One turn moves every row onto another: examples first, then more rows asked:
Kagur: [ -7  10 -16  28  -3 -29  -3  26  21  30  19   3  37  -6   8  17]
mal: [ 26  15   5  37   4 -29  25  -1  -4  21  -5   8  17  21  29 -18]
fedo: [-52   1   2  18  11 -12 -12  15  15  10  22 -12   9   9  14  -4]
velis: [-31 -30   7  24  28 -16 -14  -1  29  23  20 -19  37  15  -6   3]
gudot: [ -4  -9   0  14  23 -19  14  -3  24  43 -10  22  46   2 -14 -24]
Pegek: [-21 -13  12  24 -19 -38  10  12  11  25  -6 -11  40  44  23   8]
fibu: [-26 -12 -19  15   4 -31  -9  28  26   8  10 -12  32  24   8   6]
Rel: [-13   1   9  21  -3 -35  15   1   8  28 -33 -19  16  41  21 -19]
bekev: [-12  11  -9  11  -2 -11 -20  -1 -16  33  26   3  26  30  -3  12]
kived: [-32 -31 -13  -2  13 -17 -17   7  32  19  -3  -8  19  19   9 -11]
puro: [  1   2  27  12  13  -8  23 -12   2  28   6  28  20  16  38 -35]
zul: [-25 -19 -10  22  13 -29  11 -10  -3  37  13  32  47   4  -1 -11]
Ralit: [ -7   5  38  16  18 -32  33 -14  12   0  18 -19  32  11  22  11]
dod: [  4 -14  -7  -2  19 -36  15  -2  23  -3   1 -10  51  22  11  11]
zoto: [-41 -14 -13  21  28 -18  -5  -5   8  21  13 -26  15  17  22  -5]
ruku: [-31 -16  -8  21  21 -21 -26  -1  -1  13  25   0  29  16 -15   0]
Karap: [  2  -1 -12   6  12 -34  18 -16  -8  -4  -9   2  35   6  38 -16]
lav: [ -1  37 -11  24  26 -39  23  10  10  29   5  19  12  21  10 -15]
fatab: [ 18  -4  43  15  10 -19  21   8  24  30   5  15  34  25  38 -11]
tizi: [-32   8  16  -6  11 -12  14  -4  25  -4  -1 -18  20  -4  34  -9]
suta: [-16  -8  16   7  34 -18  -4 -36 -13   1  14  -5  31   4   4  -5]
nodop: [ 24  10  21  10   7  -1  10  -1   5  25  -2  33  25  17   7 -27]
ditu: [ 19  -4  25  35  13 -23  23 -13  -8  29  10   9  42  35  27 -19]
mozo: [-14  16  33  16  44  -7   3   2   7  49   6 -10  19  19  16   7]
Kovig: [ 14  18  48  29  10 -11  26   4  15  25  14   6  18  18  13  -6]
mun: [-35   5  30   5  21  -5  -8  13   4  41  16   9  20   9  38  13]
Sodiv: [ -1  -4  26 -22  16  -1   3 -14  16   3   5  15  48   7  10 -10]
miv: [-12  35  31  37   1 -19  16   1  20  24   7  -2  32  29 -12 -18]
fakap: [-38   7   9  16 -25 -26   0   5  12  24  17   7   2   4   0  -4]
mesap: [  8  28  23   8  13 -22 -23   8  10  28 -12  20  22  26  -2 -13]

zul goes to Rel
nodop goes to fibu
Ralit goes to suta
Now these:
zoto goes to puro
bekev goes to lav

One turn moves every row onto another: examples first, then more rows asked:
bifub: [  3  -3  28 -12  -9  -6 -15 -21  24  21   0  14  -5 -10  10  11  47 -20
  -6   7  12   2 -29  11  30  13  24   1  18   2  15  17 -16  26 -33  -2
  15  -5 -15   4  -5 -18  21  16  13  12  -5  -7  -8]
nibu: [-13  -1  24   9  -4 -10  15  35  -7  24 -10  19  -5 -18  18 -14  -6  -3
   6  17  28  -4 -11  27 -46  19  -7   6   6 -15  23  18   4  23   7  -7
  12 -19  16  -4  19 -25  11   9   7  -3 -26   9 -12]
megeb: [ 19 -18   1   5   4  -7   3   2  21   9  21  -2   1   4 -30  -4  -9  16
 -18  -7   2  10  -6 -21  17 -15  -4  17  -3  -5 -37   0  -8  14 -11  -3
  52 -13   9  22 -13  11   9 -13  -3  -4  -8 -16 -16]
Posem: [-17   9  22  -9 -17 -14 -13  33  10  -5   9   3  -2  -2  14  -6  18   3
  -9  -4 -11   5  16  18 -25  -5  -8 -14  10  -2  20  29  -8 -10 -20  19
  29 -18 -14  14 -28  28  -3 -15   6  -9 -27 -14  21]
lop: [ -9   4 -20 -13 -14 -17 -31  35  19  -4 -28 -39  23   3  -3  10  -3   5
  -1   2  22   4 -16  -8 -12 -12   3  29  13  -9  22   9 -12  22 -11  -2
   0   5   8   9 -16  -4  24  -5 -17  -8   9 -17  -7]
vivi: [ 15 -21   6  10   4 -19  18  -8  -4   2  29  -3 -14  22 -19  11  -2   5
 -20 -21   8 -15 -12  32   6  13 -17   8  -2 -12   9   1 -25  -8  15  -9
  -7  -3   6 -12  -4  -1   3   4 -21   7   9   6 -26]
rifa: [-19   6  30 -10 -13   7  -7   3  25  -4   2  30   2 -15   0   9   6  22
  -3  20  -3   1 -21 -16  21   7  23 -29  20  -4   9  -6  12   7   8   7
  11  27  10  14   1  -5  23   8 -10  12   0  34  -9]
pevad: [  6  -4  16 -33  18 -19 -15  26 -27  18  16  20  -3   6   2  -2 -17   1
   6  -5   9  18   5 -17 -28  30 -19  24  10 -31   8  17  20  29   0  20
  18  15  18   9  -6  -2  -3  16  11  10   0  17  -8]
suf: [ 40  -3  -5  14 -15  -5  29  -7 -16 -25  20   1  11   1   8  17  10  19
 -11  25 -10  -1   4  20 -11  -8  27  15   7   8  13  32  12 -10 -12 -10
  25   6 -14   5   2   0  -3   4  -5  -2 -16   0   3]
Zazo: [ 15  -7  19 -14  19 -19  -1  -1 -11   9  12  13  17  15 -29   6 -30  17
  -9   3  21   2  23   5 -11   4 -15   9 -13 -21   8   6  -5  -2 -10   9
  25 -13  33   7  18 -11   9   6   5 -47 -15   2 -12]
lemok: [  7 -23  19 -19 -10   6 -33  22  20   8   5 -35   3 -24 -18  -6  -4  10
  20   7   4  25   2  11 -21   7   1  -8   7  -9   9  14  -9   0 -39 -11
  19  -2   1 -18   3  25  -1  12 -20   8   9 -13  24]
miman: [ 22  12  15 -32  -2 -11 -10  16  -2  17 -16  12 -11   3 -16  -4 -12  -9
 -15   6  15  -9  14   7  -5   9 -21  21  11 -10   8  15  13  14  -8 -13
  10   2   4  32  13 -16 -21  37   4 -32   3  30  20]
dovak: [  6 -18  -4  20 -10  -2  14  -7  20  22   5   6 -17  11 -44 -24  10  24
   4   0   9  -9  13   5 -15  14 -23   7  15 -17  20 -12  -4   7  -6 -15
  26  -2  26  -4  -7   1  19  20 -17 -19  -3  -5 -16]
zogo: [ -5 -19   9   4 -12 -14  -9   6   0   1 -10  10  14 -14   4  15  -1 -27
 -20  14  11   0 -30 -11   1  22  -6  14  29  -1 -40  13  17  16 -29  -8
  -9  -6   8   5  -6 -17  23  36  15 -31  -7  -9  33]
gov: [ -7   1   7 -10 -25  -2  -4  -7  19  -6  28   8 -15  -2   8  32  13 -15
  16  22  -5  -3   2  -4   0  -2   8  39   2   7  13  13  10  10 -28  23
  10 -13  16  -8  -5 -29   2  -5   9   0   1   2  37]
mov: [ 14  23  41  -3  17 -10  -4   0 -11   8 -15  32   2  11  -9 -14  17 -20
   6  10  15 -20 -25  11 -15  15   0 -14  -4 -25   8  18  -4  24   0  19
  -1   9 -11  18   9 -17   6   4  10  -3 -11  15 -25]
vuge: [ -9 -19  19  -3 -14   1 -11   0  -4   8   2  16 -19   8  14 -22  21  29
 -23  24 -26   4 -27 -21 -16 -12  12  -3   8   8  31  -7 -20   9  -8  11
   6   7   6  20   8  -3  -9   0  -8 -22 -22 -19  20]
sobo: [ -3 -19  -1 -16  -6  -3   1  -8 -29  25  -3 -10   0   3   5  26 -18   8
 -19  21   4 -13  -6 -14 -25  31   6 -17  32 -21 -16  34  10   7  -6  -2
   3  25   4  -6 -28  -1  10  17  -5   8  -7 -37   3]
ravu: [ 24  -7  -9   3 -14  -4 -17  14 -15 -14  10  14   4   4  15  26  11  10
 -11   2  -6  -1  12  -2   7  15  22  18   7  22  21  39  -2  21  -2   8
  23   4 -18  16  -4 -18  -1  12 -26  25  -6 -26  -3]
mulon: [  3  -9  25  13 -15  -3 -17 -12   5  16  10  -3  -9  -8   4   6  -1   0
 -36  11  26  16 -13  -6 -37 -11  16  -7  12 -26 -36   1  14   8   4 -10
   8  16  22  47 -18   1  26  29  -7  -8 -14 -25  14]
lidin: [  1  -8   6  14   4 -36 -20  35 -23  -3   8  -8  -4   2  -8 -16  10  -8
  14  -2   9   0 -10  29  -5  22 -15 -22   8 -12   2  -9   0   8 -21   2
  21 -20  20 -13  27  37  18  11   1   8  -5  14   4]
lalar: [-10   4  18 -24 -20 -22   5   5  38 -18  15  27  24 -14  20  15 -12   6
 -14  -3   8  27   7   4   1  -1  17 -11  -4 -11   0 -13   8   7  18  -7
   2 -16 -18  11  24  12  16  27   7  17   0   8   0]
bet: [ -6  -9   0  17 -14 -15  11  11 -18  24  24  10  -6   4   9  13   4   1
   0 -33   5  -9 -14  28  -6  26 -19 -15  13  -1  23  21   9  33  -3  -5
  28 -13  -2   9  17   7  14  47   3  15  -7  22 -11]
nug: [ -6 -13  36  -6  -5 -11  10  -2   3  -2  21   3  10 -22   8  10 -21 -23
 -45   2  11  19 -16  16 -22  30  13 -25   3  -8 -20   3 -10  -8 -19   0
   1  15  -1 -12 -26  10  -5  20  16  -6  13  -6  18]
Som: [ 15 -14  33   4 -13  -4 -24 -12  15  26  -2  24 -28 -14  -4   0  -7 -14
 -21  30   6  -4 -13 -19  -8  25  20 -20  20 -26 -25   3  -2  10 -22   7
  10   6  -4  15  13   1  34   3  11   1   1 -34   4]
Lar: [ -1   7  10   0  -6  -5 -16  -5   1  12   2  26  10  15   7   0   3  -7
   1  12  22  14   3  59 -26   6 -22   4  16 -37   0   2   6   6  12   1
  24   4  19  20 -19 -41  13  11 -14  -9 -17   0 -20]
senat: [-18 -29  32  20  -4   7 -18  20  20  11 -11   1   5 -28  -4  15 -30  -6
 -27 -14  19  -8  -7  -2 -16  30  -6 -25   0   4 -11  32   1  -3  -1  -9
  13  -4  10  -1 -18  -1   6  16   9   6 -27 -22  13]
dini: [  2 -15  19 -17  -2 -17  -4   6  20 -11 -11  -9   6 -11   1  22   5  17
  -5  10  17  20 -17 -28   1  12  -9  11   5   4  11  -9 -27  15 -13 -30
   1 -13  -4  16 -16   7 -18  46  13 -20  -8  -5  40]
Famus: [ 10   5   2  12   2 -13  23 -11   2  23  12 -14  30   1 -23  12 -17  -2
 -35  12  18  -4  -2 -12 -14  20  19 -11  -9 -14 -17  22   9  21 -23 -14
  28   1  -1   7 -10 -12  16  21  13  -7   1 -46   3]
vupu: [-11 -10   1  20  -7  -6 -21  16   5   0  25   1 -16  15 -11   0  18  -8
  34  29  29   5   5  22 -21  15  -8  12  24 -21  -6 -18   7  14  -1  -2
   9   7  22  -4  -3  11  28  36 -38   4  -1  15  -1]
miku: [ 27 -10  31 -10   8 -24 -33  40 -29   9 -12  13   5  10 -21  -7 -19  16
   2   8  25  17  -3  25 -14   8   2  14   6 -23  16  -3  -3  13 -21 -25
  17  13  19  -3   5 -17  16  -4 -17   0   5   9   7]
kapi: [ -3 -21 -22 -22 -14 -23  16  -5  -7 -11 -12  -5  46  24   7   9 -11  14
 -22 -16  18  -2 -19  -5 -13 -24  14  16   3 -15   4  -8   3  22 -21   9
  17   0 -10  10  -8  12  10   1   4 -21  -9   2 -17]
muv: [ -5 -21   5  -3  -9  13 -15  10  27  12  24  12  -1   7   5 -40  13  11
 -21  12 -25  23   3   3 -23 -28   8  13  -2  -3  15 -15  11  18 -14  -3
  30   4  -7  18   3  -5   3  14  -3  10 -14 -28  13]
rami: [ -3  -9  15  13 -14  14  -5  -8  18  -4   4 -16   0  -8  -3   1  32   0
   8   6   6  11 -33  26 -15 -24   7   8  31   7 -20  24  -3  -2  -5 -19
   9  20  22   6 -25  -7  20  26 -27 -12 -20   1 -20]
nimar: [-29  -5  15   8  -2   3   9   9   0  -5   0  -3  15 -19  29  19  -3  13
  19   6  10 -18  -8   3 -13  20  -1 -20   2   3 -13  18   4  37  -7   7
  26 -26   1   3  21   7  16  20 -31  25 -25 -32   2]
zotug: [  4 -30  23  -5 -10 -17 -35   7  -5  23  -2 -24  11  -8 -16   4   8 -28
 -24  -1  30   5 -20  10 -15   0  20  10   2 -15 -29  28  18  -3 -33  -2
 -12  -4  12 -14  -9  -4  23  -7  -3   0  -8 -19  23]
Mibep: [ -1 -26  12 -32  -5 -10  -8  -4 -34  21  16   6 -12  -6  23  16  12  28
 -14  -3  -3   5 -14 -14   6   4   0 -13  37 -15 -11  12   1  16 -29  22
  39   3  11  30 -12  30   7   7  -1  -1 -11   8   6]
Bere: [ -1  -4  11 -14  -1 -13  -3 -15 -28  36   7  18 -10  19  -3 -13  28  10
  -5 -22  20   1   0 -12 -12  13  -1  -6  13 -15  36 -14 -10  35 -12  -1
   7  14   3   8 -14  22  11  43  -3   7  13   6   1]
Bigas: [ -2   5 -16 -33 -14 -17  -2   2  13  -3 -23 -27  20  -7   4  15   6  -3
  -4  38   5   1  -6   3   1  -5  -2   3  22 -11  25  -5  14  22 -32  -3
   5   8 -15  -4  10  11  22   8  25 -20   2  23  11]
Fal: [ -5   0  10 -19 -12 -24  41 -27  12  -6  21 -13  -3   3  23  18   5  -8
 -11  19  17   3 -12  13 -21   8  15  12  -6 -15 -24  -4 -16   2   7  -1
   4 -20  -6 -11  -8  11 -22  -5 -13  14  -5 -21   0]
gapev: [-14  17  24   9  11  -9  -3  20   7 -32  10  16  14  -1   7   1   8   5
 -15  11 -22  22   3  -2   8   0 -25   0  -2   8   3  -8 -13   8   0   1
  15   0 -16   5 -35  15   8 -16   4  -5 -14 -10  26]
fimo: [ -4   0 -13  -3   7 -32 -14  11   3   1   5  -5 -12  15   7   0  10 -15
 -17 -13  22  -8   0  10  15  14 -37  24   5 -17  -2 -15 -15  -8  17  -9
  -3 -30  20  18  -7  17 -16  27   4  -4  -6   6  13]
zazav: [-14   1  25  -6 -32 -16  -7  22  26 -10   2   0  -2 -25  13   9  -9  32
  -1  -2   7  11 -17  -3 -20  18  14 -11   9 -16   9  24  -5 -18  26  10
  -8 -12  17   9  22  12   7 -12 -30   7  -4   6  -6]
tizo: [  1  10  17  10   0 -18 -10  -9  10  24  11  10 -15  22  -4   8  27 -20
  13  13  51 -25  -2  -6   3  13  15  17  -6 -20  24  -7 -20  10  -9   1
  -4 -24  -2  16  11  16   7  30   2 -11  -5  12   8]
tarad: [-12   8  15 -17 -35  -7  -8  13  50  14  13  20   5   6  -1   0  -2  10
 -11 -13  24   8  -9  10  -8 -21  47  -4  11 -19   9   5  -8 -17   2   0
  24   2  17  27 -16  -6   7   8  -6   4   1   8 -22]
Noven: [ -8   5  25 -29  19  -6   4   1  -9   8   7  15   5   1   9  -7  -5 -26
 -25  16  24   3  14  34 -16   0 -10   6 -13  -4   1 -12 -15  19  19   7
 -21   1   0  -9  12 -25   2  16 -23  -8  10   0 -14]
dife: [-14 -21 -28 -15 -21  -5  -5  -1   6   8 -16 -14  21  -9   3   2  -7  15
  -9   3  -7  -8 -15 -14   3  26 -15  16  16 -17  14  15  25  32 -15  30
  26   6  -2  -1   4  -2   8 -28 -16   3   1   8 -11]
talig: [-10 -13  25   0  -5  -1  -9  21  -5 -32  22   1   7  13   1  28  14   3
  25   1   8 -11  -7  -3 -22 -38  24  21  -6  13   5  12  10  16 -30  17
   0  -2  19  -1  -7 -13  23  15  -9   3 -14  -6  22]

lemok goes to Fal
zazav goes to kapi
nibu goes to Zazo
Now these:
vuge goes to talig
bet goes to dovak
senat goes to Famus

